m =
[[120 135 144 122 151 124 122 144 111]
 [142 133 122 118 135 147 141 123 137]
 [111 137 124 150 133 118 110 134 112]
 [134 107 121 143 125 127 140 118 134]]
m[0,0] => 120
m[1,6] => 141
m[2,6] => 110
m[1,8] => 137
m[2,8] => 112
m[:, 8] => [111, 137, 112, 134]
m[:, 5] => [124, 147, 118, 127]
m[1,3] => 118
m[1,4] => 135
m[2,0] => 111
m[:, 3] => [122, 118, 150, 143]
m[0,6] => 122
m[2,5] => 118
m[3] => [134, 107, 121, 143, 125, 127, 140, 118, 134]

B =
array([[127, 129, 122, 129, 130, 128, 138, 127, 129, 126, 127, 132],
       [129, 128, 130, 131, 138, 130, 120, 132, 127, 126, 129, 123],
       [137, 130, 141, 126, 130, 128, 128, 125, 129, 135, 130, 142],
       [133, 125, 150, 120, 127, 128, 119, 125, 123, 128, 130, 118],
       [128, 126, 131, 137, 129, 126, 130, 135, 131, 122, 127, 113],
       [125, 130, 108, 128, 128, 128, 130, 135, 133, 133, 131, 133],
       [128, 127, 135, 126, 132, 129, 141, 125, 136, 124, 125, 133],
       [120, 130, 133, 120, 145, 130, 132, 135, 138, 133, 129, 129],
       [130, 124, 130, 138, 125, 127, 130, 128, 129, 123, 128, 131],
       [128, 129, 128, 132, 130, 127, 139, 119, 124, 131, 129, 134],
       [133, 125, 120, 132, 119, 126, 129, 127, 122, 120, 129, 125],
       [126, 129, 101, 122, 120, 127, 133, 128, 127, 126, 132, 130],
       [129, 129, 111, 121, 126, 126, 140, 131, 132, 128, 127, 121],
       [131, 126, 130, 128, 122, 128, 122, 130, 130, 139, 133, 131],
       [132, 131, 146, 138, 131, 129, 133, 125, 129, 118, 127, 124],
       [129, 129, 131, 135, 116, 128, 127, 128, 122, 119, 126, 128]])
B[0][0] => 127
B[:, 4] => [130, 138, 130, 127, 129, 128, 132, 145, 125, 130, 119, 120, 126, 122, 131, 116]
B[4][7] => 135
B[:, 5] => [128, 130, 128, 128, 126, 128, 129, 130, 127, 127, 126, 127, 126, 128, 129, 128]
B[15][10] => 126
B[11][6] => 133
B[12] => [129, 129, 111, 121, 126, 126, 140, 131, 132, 128, 127, 121]
B[0] => [127, 129, 122, 129, 130, 128, 138, 127, 129, 126, 127, 132]
B[12][3] => 121
B[4] => [128, 126, 131, 137, 129, 126, 130, 135, 131, 122, 127, 113]
B[13][1] => 126
B[:, 0] => [127, 129, 137, 133, 128, 125, 128, 120, 130, 128, 133, 126, 129, 131, 132, 129]
B[13][4] => 122
B[5][6] => 130
B[9] => [128, 129, 128, 132, 130, 127, 139, 119, 124, 131, 129, 134]
B[1] => [129, 128, 130, 131, 138, 130, 120, 132, 127, 126, 129, 123]
B[15] => [129, 129, 131, 135, 116, 128, 127, 128, 122, 119, 126, 128]
B[:, 8] => [129, 127, 129, 123, 131, 133, 136, 138, 129, 124, 122, 127, 132, 130, 129, 122]
B[14][11] => 124
B[13][0] => 131
B[5][5] => 128
B[4][3] => 137
B[:, 1] => [129, 128, 130, 125, 126, 130, 127, 130, 124, 129, 125, 129, 129, 126, 131, 129]
B[7][5] => 130
B[6] => [128, 127, 135, 126, 132, 129, 141, 125, 136, 124, 125, 133]
B[:, 10] => [127, 129, 130, 130, 127, 131, 125, 129, 128, 129, 129, 132, 127, 133, 127, 126]
B[3][11] => 118
B[3] => [133, 125, 150, 120, 127, 128, 119, 125, 123, 128, 130, 118]
B[14][8] => 129
B[9][7] => 119
B[2] => [137, 130, 141, 126, 130, 128, 128, 125, 129, 135, 130, 142]
B[8][0] => 130
B[12][1] => 129
B[6][11] => 133
B[4][10] => 127

grid =
123,121,99,131
140,127,120,111
138,135,107,124
138,133,124,127
141,124,100,126
137,116,121,125
138,125,112,110
Indices start at 0.
(0, 0)	123
(4, 0)	141
(3, 3)	127
(6, 2)	112
(0, 2)	99
(1, 0)	140
(3, 0)	138
(2, 3)	124
(6, 1)	125

A =
[[133 134 135 122 127 122 138 121 154]
 [132 129 126 147 131 147 149 144 118]
 [130 137 135 137 146 142 118 145 110]
 [134 138 139 139 146 140 112 143 116]
 [132 130 130 130 120 127 154 124 152]
 [135 128 127 140 127 140 149 135 133]
 [130 134 134 131 140 133 114 136 118]
 [131 127 129 122 121 119 139 119 149]
 [131 136 134 139 146 145 119 147 108]
 [133 134 132 137 143 141 119 143 113]
 [135 130 131 128 122 125 148 123 153]
 [131 137 136 137 146 141 115 144 112]
 [131 138 137 136 146 139 113 142 113]
 [134 133 135 127 126 126 141 122 152]
 [133 131 132 123 126 121 135 123 149]
 [131 128 126 140 128 140 153 138 128]]
Indices start at 0.
(0, 0) => 133
(11, 7) => 144
(10, 6) => 148
(5, 0) => 135
(9, 1) => 134
(4, 6) => 154
(2, 5) => 142
(11, 6) => 115
(8, 5) => 145
(8, 3) => 139
(3, 0) => 134
(8, 8) => 108
(4, 7) => 124
(15, 0) => 131
(6, 7) => 136
(7, 4) => 121
(5, 7) => 135
(0, 5) => 122
(8, 2) => 134
(5, 5) => 140
(3, 8) => 116
(13, 1) => 133
(12, 0) => 131
(0, 2) => 135
(5, 4) => 127
(14, 2) => 132
(9, 2) => 132
(9, 7) => 143
(5, 3) => 140
(3, 3) => 139
(2, 8) => 110
(13, 4) => 126
(9, 0) => 133
(14, 5) => 121
(14, 1) => 131
(13, 5) => 126

x =
[[122 129 126 130]
 [146 132 132 134]
 [119 132 130 131]
 [119 131 129 130]
 [137 125 115 139]
 [117 135 135 131]
 [127 141 150 130]]
x[0,0]	122
x[:, 0]	[122, 146, 119, 119, 137, 117, 127]
x[4,-1]	139
x[-1,-1]	130
x[2,-4]	119
x[-2,-1]	131
x[-4,3]	130
x[2]	[119, 132, 130, 131]
x[:, 3]	[130, 134, 131, 130, 139, 131, 130]
x[4,1]	125

W = [[128, 131, 131, 134, 157, 128, 128, 128, 130, 135, 130, 130, 136], [130, 134, 132, 136, 144, 130, 129, 129, 131, 134, 133, 134, 132], [129, 133, 132, 136, 148, 129, 128, 129, 131, 134, 132, 133, 133], [134, 134, 132, 136, 137, 131, 129, 130, 131, 132, 134, 137, 130], [130, 134, 132, 136, 143, 130, 129, 129, 131, 133, 133, 135, 131]]
W[0,0] => 128
W[1,4] => 144
W[:, 8] => [130, 131, 131, 131, 131]
W[2,1] => 133
W[:, 6] => [128, 129, 128, 129, 129]
W[1,10] => 133
W[0,1] => 131
W[2,2] => 132
W[4,10] => 133
W[0,4] => 157
W[4,8] => 131
W[4] => [130, 134, 132, 136, 143, 130, 129, 129, 131, 133, 133, 135, 131]
W[:, 4] => [157, 144, 148, 137, 143]
W[:, 3] => [134, 136, 136, 136, 136]
W[1] => [130, 134, 132, 136, 144, 130, 129, 129, 131, 134, 133, 134, 132]
W[3,6] => 129
W[0,2] => 131
W[3,0] => 134
W[3,7] => 130
W[2,0] => 129
W[4,4] => 143
W[2,4] => 148
W[4,1] => 134
W[4,7] => 129
W[2,12] => 133
W[4,2] => 132
W[:, 1] => [131, 134, 133, 134, 134]
W[3,9] => 132
W[0,6] => 128

arr =
[[140 132 140 139 136 143 141 139 139 133 134]
 [140 132 144 135 135 143 144 137 141 146 133]
 [138 135 135 143 139 140 143 138 142 132 135]
 [140 138 134 139 134 143 141 134 141 136 135]
 [138 134 135 138 134 143 140 135 141 138 136]
 [139 137 134 141 133 142 144 133 141 131 135]
 [138 140 133 145 143 141 140 134 138 129 138]
 [140 135 137 137 133 141 137 134 136 141 136]
 [139 133 136 140 134 143 146 136 144 132 135]
 [142 144 131 143 132 142 140 132 139 132 138]
 [139 137 149 137 139 141 140 135 136 141 136]
 [139 129 145 137 133 144 144 138 144 138 134]
 [140 130 132 138 130 145 151 135 149 135 132]
 [142 135 147 139 139 140 135 137 134 135 141]
 [139 134 132 139 131 142 149 134 145 137 134]
 [140 144 132 144 134 139 141 132 138 131 135]]
Rows and columns are counted from 0.
row 0 col 0	140
row 15 col 10	135
row 11 col 1	129
row 6 col 8	138
row 4 col 9	138
row 7 col 2	137
row 8 col 3	140
row 6 col 9	129
row 15 col 3	144
row 9 col 8	139
row 1 col 7	137
row 7 col 3	137
row 10 col 9	141
row 14 col 5	142
row 0 col 8	139
row 13 col 0	142
row 10 col 10	136
row 14 col 7	134
row 0 col 2	140
row 1 col 4	135
row 0 col 3	139
row 9 col 7	132
row 14 col 6	149
row 2 col 2	135
row 7 col 6	137
row 8 col 0	139
row 4 col 1	134
row 11 col 0	139
row 6 col 3	145
row 6 col 4	143
row 7 col 0	140
row 10 col 8	136
row 13 col 7	137
row 6 col 2	133
row 1 col 0	140

a =
[[128 106 103 140 108 125 138 117 132 106]
 [119 144 139 120 118 148 142 118 112 142]
 [144 116 148 118 141 119 140 147 130 151]
 [119 127 138 114 114 154 145 156 123 126]
 [126 125 150 130 133 129 139 120 137 128]]
a[0,0] -> 128
a[:, 2] -> [103, 139, 148, 138, 150]
a[3] -> [119, 127, 138, 114, 114, 154, 145, 156, 123, 126]
a[4] -> [126, 125, 150, 130, 133, 129, 139, 120, 137, 128]
a[1,3] -> 120
a[4,3] -> 130
a[0,8] -> 132
a[:, 9] -> [106, 142, 151, 126, 128]
a[2] -> [144, 116, 148, 118, 141, 119, 140, 147, 130, 151]
a[1,5] -> 148
a[4,6] -> 139
a[1,2] -> 139
a[3,3] -> 114
a[1] -> [119, 144, 139, 120, 118, 148, 142, 118, 112, 142]
a[2,6] -> 140
a[1,8] -> 112
a[3,8] -> 123
